One turn sends every row of this set to another row. A few are shown first. Where does it send the rows asked after them?
rimak: |  0.475 |  1.101 |  3.582 |  1.473 |  1.879 | -0.173 | -3.133 | -0.710 |  2.989 |  0.015 | -0.474 |  3.677 |  0.470 | -2.236 |  1.258 | -2.813 | -0.406 | -0.332 |  1.038 |
Dad: |  0.995 |  1.365 |  0.434 | -1.477 | -1.122 | -1.121 | -0.082 | -0.718 |  3.076 |  4.206 | -2.664 |  1.894 |  1.578 |  0.296 |  2.723 | -0.131 | -4.567 |  2.458 | -0.362 |
fotu: | -0.324 | -0.739 | -1.382 | -3.361 |  1.626 | -2.966 |  2.686 |  0.816 |  0.106 |  2.269 | -1.131 |  1.472 | -2.154 | -5.630 |  1.464 | -0.416 | -1.837 |  1.119 | -2.001 |
gite: | -0.084 | -0.720 | -1.721 | -2.268 |  1.297 | -3.334 |  2.918 | -0.620 | -0.621 |  1.845 | -0.817 |  1.981 | -1.793 | -5.333 |  1.010 | -0.296 | -1.766 |  1.753 | -1.441 |
kuve: |  0.977 |  0.288 | -0.575 | -1.795 |  0.233 |  0.813 | -2.623 | -0.074 |  2.022 |  2.177 |  1.965 |  0.350 |  2.471 | -3.642 |  1.970 | -0.310 | -2.159 | -0.553 | -2.998 |
dovaf: | -0.359 | -0.325 |  2.755 | -2.674 | -1.284 | -1.301 |  0.737 |  1.134 | -2.970 |  1.107 | -2.817 | -1.620 | -1.910 | -2.556 |  0.284 | -0.477 | -0.606 |  1.509 | -2.531 |
kagi: | -1.874 |  2.403 |  3.068 |  2.529 | -1.827 | -0.287 | -1.212 |  2.067 | -0.901 | -0.887 | -6.401 |  0.995 | -0.459 | -2.994 |  3.518 | -2.915 | -0.926 | -0.177 | -0.766 |
Zivat: | -1.101 |  0.290 | -0.144 | -3.859 |  0.357 | -0.625 |  1.131 |  0.074 |  0.209 |  3.798 | -2.306 |  0.779 | -1.315 | -0.569 |  4.701 | -2.427 | -2.631 |  0.992 | -4.494 |
lobu: | -2.119 |  0.269 |  1.247 |  0.930 | -0.817 |  2.014 | -1.186 | -1.220 | -2.289 |  2.997 | -2.667 |  5.141 |  2.836 | -1.583 |  2.513 |  0.226 |  0.927 |  1.687 | -0.535 |
gipid: | -2.974 | -0.593 |  2.091 | -0.173 | -2.032 |  2.564 | -0.533 | -0.530 | -1.880 |  3.709 | -3.605 |  3.731 |  2.992 | -2.085 |  3.068 |  0.292 | -0.601 |  3.016 | -1.085 |
mubu: |  0.790 |  2.803 |  1.320 |  1.089 | -1.640 | -1.882 |  1.864 |  3.831 |  1.854 |  0.941 | -3.278 |  1.448 | -2.555 | -4.338 |  3.642 | -0.866 | -1.715 |  1.146 | -3.952 |
sinos: | -0.524 | -0.719 |  3.523 | -2.352 | -1.133 | -0.373 |  0.822 |  1.831 | -2.103 |  1.201 | -3.276 | -1.655 | -2.308 | -3.375 |  0.593 | -0.348 | -0.043 |  0.668 | -2.337 |
nidu: | -1.536 |  2.117 | -1.323 |  3.068 |  0.691 | -2.311 |  0.785 |  0.396 |  1.678 |  0.055 | -4.317 |  4.599 | -0.244 | -5.658 |  4.104 | -2.722 | -2.135 |  0.100 |  0.363 |
dep: | -1.050 | -2.366 |  3.975 |  3.538 |  0.056 |  1.728 |  0.141 |  1.666 |  0.799 |  1.154 | -1.076 |  3.507 |  3.684 | -2.473 |  3.406 | -2.108 | -2.911 |  0.122 | -1.771 |
lote: | -3.345 |  1.692 |  1.629 |  1.619 | -0.509 |  0.953 | -1.102 |  0.853 |  2.483 |  1.290 | -1.082 |  2.962 |  1.444 | -4.236 |  5.327 |  0.945 |  1.305 | -1.293 | -2.882 |
rifo: | -2.290 | -1.275 |  0.378 | -0.889 |  1.704 | -1.730 |  0.159 | -1.095 | -2.983 | -1.313 | -3.238 |  1.104 |  0.340 | -5.200 |  0.452 | -2.782 | -1.314 | -0.505 |  1.448 |
vinad: |  1.139 |  1.081 |  2.596 |  1.510 | -0.502 |  0.151 | -0.925 |  3.511 |  2.567 |  2.731 |  1.168 |  1.128 |  2.549 | -0.891 |  3.008 | -2.309 | -2.271 | -0.046 | -2.834 |
gubi: |  0.964 | -0.805 |  3.492 | -2.121 |  1.458 | -0.493 |  0.259 | -0.945 | -0.243 |  0.029 |  0.261 |  1.740 |  1.718 | -1.878 |  1.137 | -2.805 | -5.462 |  2.578 | -0.645 |
befo: | -0.974 | -0.138 | -0.147 | -2.766 |  0.325 |  0.852 |  2.245 | -3.026 | -3.935 |  1.319 | -1.207 |  1.644 |  1.059 | -1.695 |  2.603 | -2.979 | -2.306 |  0.899 | -2.355 |
Poki: | -0.106 |  1.999 |  1.488 |  0.162 | -2.723 | -1.068 |  1.671 |  3.289 |  1.102 |  1.172 | -4.086 |  1.610 | -2.777 | -3.718 |  3.685 | -0.667 | -1.662 |  2.680 | -4.874 |
feba: | -1.762 |  1.535 |  3.366 |  3.054 | -0.874 |  0.017 | -0.571 |  2.194 | -1.863 | -1.778 | -5.622 |  1.475 | -0.391 | -3.709 |  2.122 | -2.991 | -1.118 | -0.400 | -0.418 |
fofu: | -3.551 | -0.323 |  3.460 | -0.418 | -0.262 |  1.465 | -0.282 |  1.097 |  0.196 |  4.394 | -4.415 |  0.638 | -1.672 | -1.307 |  4.683 | -1.416 |  0.274 |  0.086 | -3.159 |
pil: |  1.765 |  2.256 | -0.444 | -0.532 |  0.016 | -1.554 | -0.668 | -1.283 |  2.664 |  3.647 | -1.922 |  3.462 |  1.546 |  0.795 |  2.029 | -0.181 | -2.865 |  1.056 |  0.073 |
nuf: | -2.827 | -0.240 |  1.681 | -2.015 | -1.142 |  0.445 |  2.108 |  0.350 | -0.741 |  1.313 | -0.204 |  1.074 |  2.714 | -3.724 |  5.167 |  0.926 | -3.933 |  1.608 | -4.461 |
Vevov: | -0.871 |  2.341 |  2.435 |  4.130 |  0.255 |  2.366 |  0.592 | -3.112 | -0.301 |  2.053 | -2.794 |  3.037 |  0.102 | -4.527 |  1.747 | -2.100 | -0.636 |  0.314 |  1.380 |
luz: |  1.678 |  2.932 | -1.079 |  0.651 |  0.857 |  0.209 |  2.103 | -4.100 | -0.126 |  1.384 | -0.825 |  3.020 |  0.431 | -3.619 |  1.864 | -2.905 | -3.665 |  1.243 | -0.004 |
depa: | -1.293 |  1.094 |  1.706 |  2.050 |  0.516 | -0.597 |  3.629 | -0.881 |  0.413 |  1.080 |  2.488 |  3.449 |  3.062 | -3.933 |  2.011 | -0.645 | -1.153 |  0.419 |  0.097 |
meri: | -1.145 |  2.485 | -1.804 |  2.274 |  0.703 | -2.890 |  1.804 |  0.657 |  1.741 | -0.635 | -3.442 |  3.350 | -0.078 | -5.961 |  3.451 | -2.515 | -3.517 | -0.120 | -0.019 |
Davak: |  0.645 |  2.764 |  1.838 |  0.931 | -2.062 | -0.340 |  1.667 |  3.706 |  1.832 |  1.273 | -3.729 |  1.870 | -2.798 | -4.760 |  3.209 | -0.883 | -1.437 |  1.742 | -3.997 |
rafe: | -0.521 | -0.919 |  3.569 | -2.053 | -0.878 | -0.764 |  0.161 |  2.008 | -2.924 |  0.291 | -3.249 | -1.007 | -1.962 | -3.736 |  0.805 | -0.947 |  0.688 |  1.032 | -2.397 |
vizi: | -1.494 | -3.457 |  0.687 |  0.234 |  0.607 |  2.306 | -1.719 | -1.739 |  0.128 |  0.804 | -0.282 |  2.665 |  3.422 | -5.087 |  2.151 | -0.076 | -2.973 | -0.316 | -2.045 |
gov: | -1.016 | -0.052 |  3.313 | -2.613 |  0.198 |  1.040 | -4.516 |  0.838 |  2.039 |  0.367 | -3.111 |  1.114 |  0.192 | -2.350 |  4.267 | -1.246 | -3.088 |  0.729 | -3.604 |
bomed: | -1.963 | -1.050 | -0.226 | -1.255 |  2.245 | -2.022 |  0.774 | -1.243 | -2.861 | -0.590 | -3.213 |  1.209 |  0.530 | -4.401 |  1.035 | -2.632 | -1.443 | -1.465 |  1.722 |
Reze: |  0.064 | -0.096 | -1.906 | -2.841 |  0.785 | -3.546 |  2.513 |  0.556 |  0.758 |  1.432 | -0.968 |  0.851 | -1.828 | -5.847 |  1.991 | -0.389 | -1.804 |  1.099 | -2.083 |
rezis: | -0.873 |  2.536 |  2.542 |  2.940 |  0.534 |  0.863 | -0.581 |  0.274 |  4.033 |  4.502 | -4.052 |  1.839 | -2.189 | -3.380 |  3.812 | -1.473 | -1.008 |  0.382 | -0.768 |
Mov: | -1.698 | -0.109 | -0.146 |  0.185 |  2.124 | -2.727 |  0.077 | -1.830 | -2.483 | -0.180 | -2.993 |  1.415 |  0.471 | -4.586 |  0.717 | -2.374 | -1.158 | -0.866 |  2.658 |
fufo: |  1.644 |  2.508 | -0.114 | -0.721 | -0.989 | -0.508 | -2.237 | -1.098 |  3.127 |  3.914 | -3.375 |  2.640 |  1.561 | -0.843 |  4.021 |  0.585 | -3.086 |  1.408 | -0.414 |
dovu: |  0.576 | -2.476 |  2.372 | -0.124 | -1.336 |  1.873 | -1.022 |  0.948 |  0.514 |  1.238 |  1.094 |  2.495 |  2.056 | -2.010 |  2.259 | -1.002 |  0.978 | -0.334 | -4.202 |
Papel: | -3.032 | -0.810 |  1.860 |  0.054 | -1.082 |  1.548 |  0.881 | -0.647 | -2.329 |  3.322 | -1.922 |  4.425 |  2.864 | -0.483 |  1.146 | -0.279 | -0.236 |  2.661 | -0.486 |
zuv: | -0.905 |  2.433 | -1.924 |  1.927 |  1.168 | -2.100 |  1.705 |  0.571 |  1.026 | -0.614 | -3.681 |  4.519 |  0.177 | -5.750 |  3.774 | -3.359 | -3.008 | -0.327 | -0.005 |
zufo: | -0.997 |  2.667 |  3.138 |  2.906 | -1.614 |  0.636 | -0.323 |  1.567 | -1.223 | -1.700 | -5.791 |  1.430 | -0.196 | -3.624 |  2.830 | -3.107 | -1.206 | -0.879 | -0.218 |
nedu: | -0.778 |  0.288 |  0.806 |  1.879 |  1.405 |  0.509 | -1.534 |  0.612 |  2.222 |  2.262 | -0.325 |  1.325 |  4.108 | -4.027 |  2.828 | -1.290 | -6.055 | -0.223 | -0.476 |

lote -> gov
fotu -> bomed
Where do these go?
dep -> vinad
Vevov -> rezis
pil -> lobu
gite -> Mov
rafe -> Reze

